In the rows, 128 means zero.
The rows below come in pairs that one turn or mirror swaps. Which row does each named row swap with?
The rows were stretched afterwards, more along some directions than others.
K451: [126 130 130 132 100 100  93 120  99 129 142 121 110 141 120 113 181 119]
K331: [129 117 122 153 117 119 108  93  98 109 116 108 121 146 107 136 184 118]
K238: [106 122 153 128 136 126 109 116 115 108 141  99 101 132 123 134 145 123]
K219: [101 138 129 149  95 102 121 108  77 121 138  88 104 124 133 130 174 129]
K57: [108 136 128 152 100  95 122 105  75 113 135  91 107 132 131 127 180 123]
K568: [110 138 128 129 125 101  98 114 102 113 146 103  93 161 125 131 222 123]
K804: [131 122 116 154 114 119 105  97  99 114 117 111 122 149 110 137 186 117]
K652: [108 140 134 142 119 108 125 115  99 139 151 100 112 129 145 140 144 133]
K624: [135 130 123 157 136 117  95 108 115 110 139 112 104 160 123 156 201 131]
K411: [119 147 127 150 150 133 123 105 118 126 137 124 125 140 131 140 157 114]
K123: [128 118 123 156 112 114 114  90  94 110 118 105 121 142 112 136 181 119]
K681: [118 138 125 147 159 133 109 101 117 116 136 125 116 149 127 139 170 113]
K849: [ 98 138 140 142 121 104 101 123  99 133 161  93 101 137 135 135 161 134]
K166: [113 127 142 120 113 127  97 120  99 118 142 101  89 136 124 131 182 141]
K53: [118 130 138 117  95 121  97 125 104 129 133 105 111 135 111 112 171 124]
K532: [118 139 121 140 154 136 113 105 122 116 137 133 118 145 128 136 171 117]
K792: [120 139 131 127  98 137 112 122 104 136 129 104 120 128 112 130 161 130]
K328: [ 98 129 142 136 137 127 120 116 103 102 139  92 101 132 131 137 151 119]
K637: [118 141 123 142 130  88  98 123 112 128 151 111 116 154 131 135 198 127]
K399: [119 153 111 164 115 108 108 121 100 141 145  90 126 138 130 149 171 123]
K790: [112 130 121 162 135 100  98 109  88 113 147 110 102 149 136 134 183 116]
K885: [124 118 150 136 126 115 101 120 120 116 139 109 104 133 122 133 147 129]
K975: [103 123 144 129 136 133 115 116 114 102 139 101 103 131 123 133 150 121]
K22: [118 137 127 134 123 108 105 114 102 112 137  94  94 162 126 139 222 122]
K572: [102 126 149 129 136 131 113 114 110 107 139  96 102 132 123 132 147 122]
K290: [138 139 139 151 119  98 117 141 111 121 133 104 115 147 131 137 172 113]
K789: [118 145 123 148 151 127 120 105 117 124 139 124 118 146 137 143 165 117]
K335: [121 144 129 148 145 127 125 111 115 131 140 129 121 139 137 140 150 119]
K910: [ 98 128 139 134 138 132 121 108 102 102 133  94 107 129 124 132 153 119]
K273: [105 137 119 165 137 103  99 111  87 119 148 108 103 148 136 134 182 115]
K93: [117 152 109 170 122 106 104 117  98 135 143 100 127 138 132 150 177 121]
K502: [ 94 123 138 135 141 132 115 108 100  98 140  90  96 136 126 139 161 121]
K498: [118 143 123 131 100 136 113 122 102 136 133 100 123 125 114 132 164 130]
K843: [140 120 137 162 140 110  90 107 119 116 140 111 110 159 123 156 183 127]
K388: [108 144 130 155 110 103 108 132  87 116 141  89  92 142 134 129 187 106]
K518: [118 135 131 124  94 131 109 122 102 131 130 101 118 130 111 128 165 132]
K44: [101 136 120 162 141 114 108 106  85 105 146  92 103 146 138 146 178 112]
K605: [101 128 130 137 118 106  71 121  98 123 158  85  91 152 119 137 192 128]
K190: [101 136 136 137 118 108  97 124 101 133 163  92  99 137 134 138 166 136]
K227: [115 139 124 142 160 134  99 103 118 113 140 126 110 151 126 139 181 113]
K936: [127 123 119 149 126 116  81 104 108 112 128 108 118 161 105 131 201 109]
K274: [111 120 120 135 117 110  67 118 102 113 148  88 101 154 107 132 202 116]
K656: [121 131 131 150 116  92  91 120  93 127 146 118 105 148 128 124 179 120]
K872: [116 129 135 125  93 107  95 118  95 126 139 116 102 134 116 112 169 128]
K982: [129 139 133 154 120  97 108 145 108 123 137 100 110 146 131 135 168 106]
K59: [130 132 142 140 103 107 117 137 102 122 133 100 107 136 125 137 168 134]
K519: [113 134 126 135 150 132  78 106 115 105 147 118  97 157 118 138 205 124]
K981: [125 124 141 128 108 116 111 126 107 115 137 103  99 132 125 136 168 144]
K901: [114 123 115 144 128 113  64 113 109 113 145  98 108 157 104 140 195 118]
K690: [130 133 121 153 122 112 103 108 103 119 132 103 102 161 123 151 213 128]

K388 is swapped with K637
K790 is swapped with K190
K44 is swapped with K652

The rows below come in pairs that one turn or mirror swaps. Which row does each named row swap with?
The rows were stretched afterwards, more along some directions than others.
K81: [136 138 115 117 115 112 122 109 124 135 101 125 125 135 164 147 124  94
 109]
K359: [127 136 117 150 127 123 137 120 144 136 106 100 136 152 140 133  89 119
 124]
K686: [117 103 113 152 123 131 126 139 133 138 128 149 120 150 134 127 124 145
 121]
K450: [112 106 124 160 126 132 109 148 137 146 135 153 121 147 129 141 112 148
 123]
K868: [148 106 127 117 138 130 130 126 123 139 133 124 101 139 107 147 135 122
 100]
K950: [146 146 109 106 114 112 128 111 120 129 105 123 114 131 152 142 124  91
 111]
K210: [146  92 120 124 112 122 123 120 101 152 145 137 120 142 142 151 120 111
 138]
K346: [153 102 137 137 113 135 117 128 114 156 154 132 114 144 132 152 104 119
 130]
K903: [143 143 101 123 103 109 132 102 119 124 109 126 125 138 173 141 113  93
 109]
K48: [106 125  87 144 110 117 111 115 127 120 121 137 116 149 126 142 111 131
 121]
K339: [121 124  94 140 112 116 116 111 130 120 120 137 119 142 124 146 109 133
 117]
K705: [143 127 136 150 133 153 114 123 154 132  97 125 131 141 131 142  86 116
 107]
K330: [159 110 139 114 130 109 133 113 122 179 151 102 123 139 146 145 107 111
 128]
K13: [132 141 120 150 121 133 145 103 139 143 119 103 137 158 134 139  87 119
 119]
K145: [142 100 125 128 112 127 111 121 109 160 142 132 117 139 125 155 110 114
 136]
K756: [137 133 130 156 131 152 114 125 145 128  90 127 137 141 138 137  87 112
 109]
K147: [134 137 109 125 101 107 126 108 133 123  99 131 122 129 165 139 118 104
 101]
K26: [142 143 104 116 101 111 129 107 123 124 106 129 125 138 162 139 119 100
 105]
K631: [147 133 129 155 125 147 118 128 143 128  99 121 141 132 135 132  88 123
 102]
K104: [138  86 109 126 112 119 124 124 103 152 145 140 118 143 141 138 127 116
 137]
K484: [143 128 132 153 130 157 110 128 150 120  95 124 133 136 135 133  81 116
 126]
K428: [155 123 117 117 135 124 136 121 110 136 143 126 111 144 114 146 134 111
 101]
K14: [156 122 141 109 127 118 125 111 122 175 143  92 115 137 142 151  95 100
 142]
K643: [140 125 132 155 127 149 111 123 149 131  91 122 135 142 131 144  89 112
 100]
K232: [107 110 112 149 130 120 110 148 123 149 129 159 117 145 133 138 131 137
 119]
K858: [113 117 104 150 120 123 103 118 131 136 129 143 118 148 124 151 101 136
 117]
K816: [128 116 110 138 108 123 132 114 112 135 119 150 128 155 129 140 121 122
 120]
K755: [115 111 115 161 121 129 111 142 137 148 141 149 123 150 121 138 109 143
 119]
K276: [141 151 119 140 127 118 141 117 142 143 127 104 139 148 137 136  81 120
 134]
K534: [146 138 103 118 105 110 129 109 115 134 109 123 129 126 161 135 118 105
 107]
K924: [155 103 132 117 133 141 129 123 117 144 143 118  98 148 106 147 127 114
 107]
K772: [148  90 134 130 114 129 117 123 110 162 157 133 123 145 120 147 110 121
 134]
K595: [108 111 104 150 112 114 124 133 126 137 133 150 128 153 129 131 123 142
 118]
K604: [147 130 137 160 126 155 117 119 151 124  94 122 145 144 145 139  83 113
 112]
K666: [154 126 137 153 125 143 118 126 141 120 103 117 137 134 127 135  87 107
 111]
K367: [141 138 114 143 114 108 146 110 135 136 109 101 127 151 145 138  90 108
 111]
K364: [147 134 106 117 105 112 133 102 125 133 108 129 122 139 165 138 122 101
 101]
K269: [104  98 106 152 117 121 113 141 120 134 124 147 121 144 146 137 119 136
 134]
K128: [115 120 100 146 126 124 103 125 128 130 137 145 124 140 129 140 105 140
 132]
K412: [144 121 131 159 115 147 115 116 149 116  87 121 140 134 142 139  80 108
 108]
K480: [159  96 130 139 115 141 118 120 109 158 151 145 124 144 137 144 101 119
 140]
K338: [127 137 112 159 122 109 135 115 144 142 113 108 149 151 140 139  87 124
 113]
K731: [141 125 139 160 122 148 109 122 149 125  87 128 139 134 141 135  81 109
 116]
K236: [149 140 118 123 102 113 128 103 126 132 101 131 124 132 164 137 113  95
 107]
K320: [129 111 138 118 132 126 116 111 122 181 145 103 118 138 140 151  98 114
 150]
K369: [155 107 122 117 131 127 139 115 113 145 141 127 101 152 119 149 136 113
  93]
K839: [132 138 101 126 104 101 121 112 126 123 111 135 124 128 163 130 116 109
 119]
K165: [155  86 136 125 113 141 116 122 104 155 142 136 113 140 125 150 114 113
 133]
K960: [144 137 104 110 109 111 133 100 124 131 103 125 121 137 161 145 120  94
 105]
K719: [140  90 156 131 132 147 103 134 123 177 154 151 110 143 113 148 110 136
 137]
K818: [148 114 140 104 144 118 124 126 121 173 145  98 120 130 137 144 100 107
 157]
K294: [138 122 140 157 134 152 103 132 147 133 106 124 131 137 141 142  81 113
 119]
K319: [152 138 118 114 111 122 126 103 121 145 115 128 121 134 163 142 110  97
 115]
K386: [106 113 109 155 112 126 114 138 131 136 122 159 118 148 131 134 121 146
 116]
K881: [152 109 149 123 129 120 116 120 131 175 141  99 110 134 141 148  84 111
 141]
K491: [145 121 138 146 130 154 111 130 144 126  96 120 134 139 131 140  90 110
 111]

K165 is swapped with K386
K491 is swapped with K26
K294 is swapped with K903
K484 is swapped with K950
K319 is swapped with K756
K210 is swapped with K450

